[127 113 127 134 112  85] = lafan
[134  84 137 183 138 155] = sezi
[103 154 163 141 141 183] = Bemud
[111 163 155  84 141 154] = vuzu
q: [127 113]  lafan
both Bemud sezi:   [183]
q: [163 155  84 141]  vuzu
q: [111 163 155  84 141 154]  vuzu
both sezi Bemud:   [183]
both sezi lafan:   [134]
q: [134 112]  lafan

[106 135 120  90 132 121 118  86 131 138 114]  kore
[123 132 120 102 131 110 119 133 141 128 106]  gefu
[131 107 117 108 150 159 103 167 113 151 133]  neka
[129 123 149 111 148 157 113 169 106 100 144]  tamor
[132 168 147 112  93 100 132 109 155 138 146]  fivon
both tamor kore:   [106]
both fivon gefu:   [132]
both kore neka:   [131]
q: [131 107 117 108 150 159 103 167 113]  neka

[145 164 123 120] -> gora
[124 123 124 123] -> paza
[123 117 163  89] -> gade
[112 122 123 120] -> purak
both gora paza:   [123]
both paza gade:   [123]
both gora gade:   [123]
q: [123 117 163]  gade
q: [164 123 120]  gora
q: [145 164 123 120]  gora

[133 122 109 110 114 108 110 123 117 134 117 117 130 129 119 123 111 133
 122 111 127 125 140 125 119 128 106 133 120 112 126 141 109 133 126 139
 111 134 127 133 138 141 128 113 111 110 124 114 144 123 134 115 121 137
 107 122] -> febu
[164 120  65  65  72  65  65 160 124 175  92 141 137 145 104 111  67 172
 108 107 143 114 179 141  96 146  69 177  96  69 169 183  76 168 133 179
  70 179 137 176 184 179 162 102  77  66 145  77 173 123 176 120 105 173
  65 102] -> raz
[ 83 177 124 127 107 129 125  85 166  93  86 149  76  74  77  77 117  93
  78 158  72  79 145 172  83  73 132 139  84 115 136 128 152  85  71 102
 132 136  73 143 126 109 157 165 156 136 166  98 138 177  94 163  79  94
 126 177] -> pena
[163 119  68  68  76  68  69 161 124 174  94 142 138 145 106 114  70 173
 110 106 143 116 177 139  99 146  71 175  99  72 166 181  78 167 134 177
  70 176 137 174 181 178 160 103  78  69 142  80 171 122 174 119 107 171
  68 102] -> fab
[128 100 147 147 155 144 147 119  98 116 157  97 144 140 155 153 151 116
 154  81 162  84  94  93 157 138 138  92 157 153  93 101 127 124 145 114
 141  93 144  92  99 112  90 108 127 142  92 157 107  99 116 100 155 121
 145 111] -> Mam
[ 89 163 124 125 106 129 124 108 164 100  91 157  81  83  85  83 115 103
  83 162  84  81 132 161  87  85 136 137  87 112 143 118 149  93  82 101
 128 135  82 140 122 103 153 162 149 132 161 100 138 162 100 164  84  95
 128 156] -> ged
[137 118 103 103 106 103 103 132 118 139 115 125 129 131 118 121 105 136
 120 113 130 122 139 125 116 132 103 137 116 105 135 141 104 138 127 141
 106 138 129 137 141 141 132 111 106 103 126 109 139 118 140 118 119 140
 103 113] -> gupa
[105 149 126 128 120 128 127 103 142 109 109 131 104 101 104 104 123 110
 105 138 100 106 134 146 108 100 129 130 108 123 126 126 138 105 100 114
 129 128 101 131 124 118 138 143 140 132 142 139 134 150 109 140 106 110
 127 152] -> Zek
[145 119  88  89  93  89  88 142 121 150 105 129 130 133 111 116  91 149
 113 110 133 117 153 131 107 135  88 151 107  91 146 156  94 146 126 153
  88 152 129 151 155 153 143 108  96  89 133  96 152 121 151 118 112 150
  89 110] -> desiz
[ 98 150 126 126 113 129 126 113 153 106 101 147  93  94  97  95 119 109
  96 152  95  94 126 149  99 146  71  99 175 117 136 116 144 100  95 105
 128 129  94 133 120 105 142 152 142 131 148 109 112 150 106 153  96 100
 129 145] -> depup
[126 124 127 127 127 127 126 121 122 124 128 123 126 126 127 127 127 121
 127 123 126 127 124 123 127 126 125 122 128 128 123 124 125 125 126 125
 130 123 126 122 124 125 122 123 126 126 124 128 127 124 124 123 128 126
 126 125] -> pavi
[137 141 101 101 105 101 100 131 114 139 114 121 129 131 118 121 103 136
 119 109 130 122 138 122 115 132  99 135 116 104 132 142 101 138 126 141
 102 137 129 135 140 142 130 108 103 100 123 108 140 116 139 114 119 140
 100 111] -> Foti
q: [146  71 175  99]  fab
q: [162  84  81]  ged
q: [145 104 111]  raz
q: [163 119  68  68  76  68  69 161 124 174  94 142 138 145 106 114  70 173
 110 106 143 116 177 139  99 146  71 175  99  72 166 181  78 167 134 177
  70 176 137 174 181 178 160 103  78  69 142  80 171 122 174 119 107 171
  68 102]  fab
q: [135 141]  gupa
q: [142 131 148]  depup
q: [126 124 127 127 127 127 126 121 122 124 128 123 126 126 127 127 127 121
 127 123 126 127 124 123 127 126 125 122 128 128 123 124 125 125 126 125
 130 123 126 122 124 125 122 123 126 126 124 128 127 124 124 123 128 126
 126 125]  pavi

[ 98 132 139 113 126 127 131 143 155 124 140 106 104 118 148]  pasa
[144 111 106 149 104 115 114 125 119 118 144 147 151 145 148]  kegeg
[151 120 154 141 144 119 120 151 153 121 124 148 127 141 103]  Kom
[120 151 153 121 126 148 127 143 155 124 140 106 104 118 148]  sas
[146  94  63 146 143 143 133  71  70 126 122 143 151 143 127]  koroz
q: [127 131]  pasa
q: [151 120 154 141 144 119 120 151 153 121 124 148 127 141 103]  Kom
both koroz kegeg:   [151]
both kegeg koroz:   [151]
q: [120 151 153 121 124 148 127]  Kom
q: [120 151 153 121 126 148 127 143 155 124 140 106 104 118 148]  sas

[174 187 176 121] = vin
[171 121  79 109] = Nosa
[174 154 176 186] = Sir
[ 61 115 143 187] = Rus
[142 115  68 113] = Kup
[174 150  67 121] = faza
[ 97  68 187 143] = mib
q: [187 143]  mib
q: [176 186]  Sir
both Rus vin:   [187]
both Kup mib:   [68]

[ 94 111 109 154  93 103  88 157 110 172 149] = sadob
[162 146 145 101 161 153 167  99 149  84 107] = neruf
[ 95 112 110 156  94 102  89 157 109 172 148] = Meke
[ 94 111 111 154  93 103  89 157 108 173 149] = deno
[107  80  70  96 135 137 155  99 145 154 125] = zer
[148 176 185 157 121 119 100 158 113 102 131] = bibev
[147 175 186 160 121 121 103 157 112 102 132] = zosaz
[ 94 111 108 155  90 102  88 158 108 171 147] = Gup
[145 176 182 161 120 118 103 156 110 103 133] = memem
[109  82  71  95 136 135 153  99 143 153 125] = levu
[164 145 148 101 163 152 167 100 148  83 107] = misa
q: [107  80]  zer
q: [103 133]  memem

[123 130 109 149 108 119 130 124 131 122 119 147 121 128 121 118 126 117
 129 135  94 129 124 138 166 143 140 136 147 139 121 150 151 119 135 112
 124 134]  kufik
[123 130 121 131 125 150 130 123 124 147 128  93 139 122  91 141 130 116
 129 134 113 141 139 130 106 143 152 118 146 110 121 120 131 133 130 112
 134 134]  diroz
[141 154 121 133 122 148 123 108 131 130 128 103 139 122  89 141 130 136
 129 146 120 141 124 110 114 154 155 123 147 139 121 141 151 119 129 112
 134 105]  Tar
[154 129 114 131 125 148 120 124 152 112 124 124 139 136 121 132 130 119
 129 134 131 138 133 132 130 143 163 125 147 139 121 114 160 157 160 154
 146 134]  Suf
[123 130 121 120 125 149 119 124 117 122 159 107 139 122 121 144 130 128
 129 111 113 141 110 130 130 112 130 118 147 138 113 141 139 114 105  80
 114 129]  fuze
[123 128 121 111 116 157  96 124 131 113 126 111 156 122 125 159 130 132
 129 118 113 172 153 133 130 126 130 118 142 152 121 124 143 119 129 112
 112 134]  Rimi
[134 130 126 131 130 103 130 109 138 122 135 141 124 119 127 127 112 126
 111 151 141 114 121 106 130 150 140 118 150 139 121 141 151 110 124 105
 134 134]  murot
q: [123 130 121 131 125 150 130 123 124 147 128  93 139 122  91 141 130 116
 129 134 113 141 139 130 106 143 152 118 146 110 121 120 131 133 130 112
 134 134]  diroz
q: [134 130 126 131 130 103 130 109 138 122 135 141 124 119 127 127 112 126
 111 151 141 114 121 106 130 150 140 118 150 139 121 141 151 110 124 105
 134 134]  murot
q: [154 129 114 131 125 148 120 124 152 112 124 124 139 136 121 132 130 119
 129 134 131 138 133 132 130 143 163 125 147 139 121 114 160 157 160 154
 146 134]  Suf
q: [106 130]  murot

[ 71 132 148  76 175  70 126 164] = gaka
[135 175 126  70 132  76 148  88] = ramev
[116 145  91 116 102 168 137  84] = Peka
[161 110 152 146 134 124 112 126] = gato
[174 110 152 146 134 124 137 175] = bufor
[111 107 131 123 142 108 112 125] = gudos
[ 71 132 148  76 175 132 120 107] = dag
q: [131 123 142 108 112 125]  gudos
both ramev gato:   [126]
q: [174 110 152 146 134 124 137 175]  bufor
both bufor ramev:   [175]
both gaka bufor:   [175]
q: [132 148  76 175  70 126]  gaka
q: [110 152 146 134 124 137]  bufor

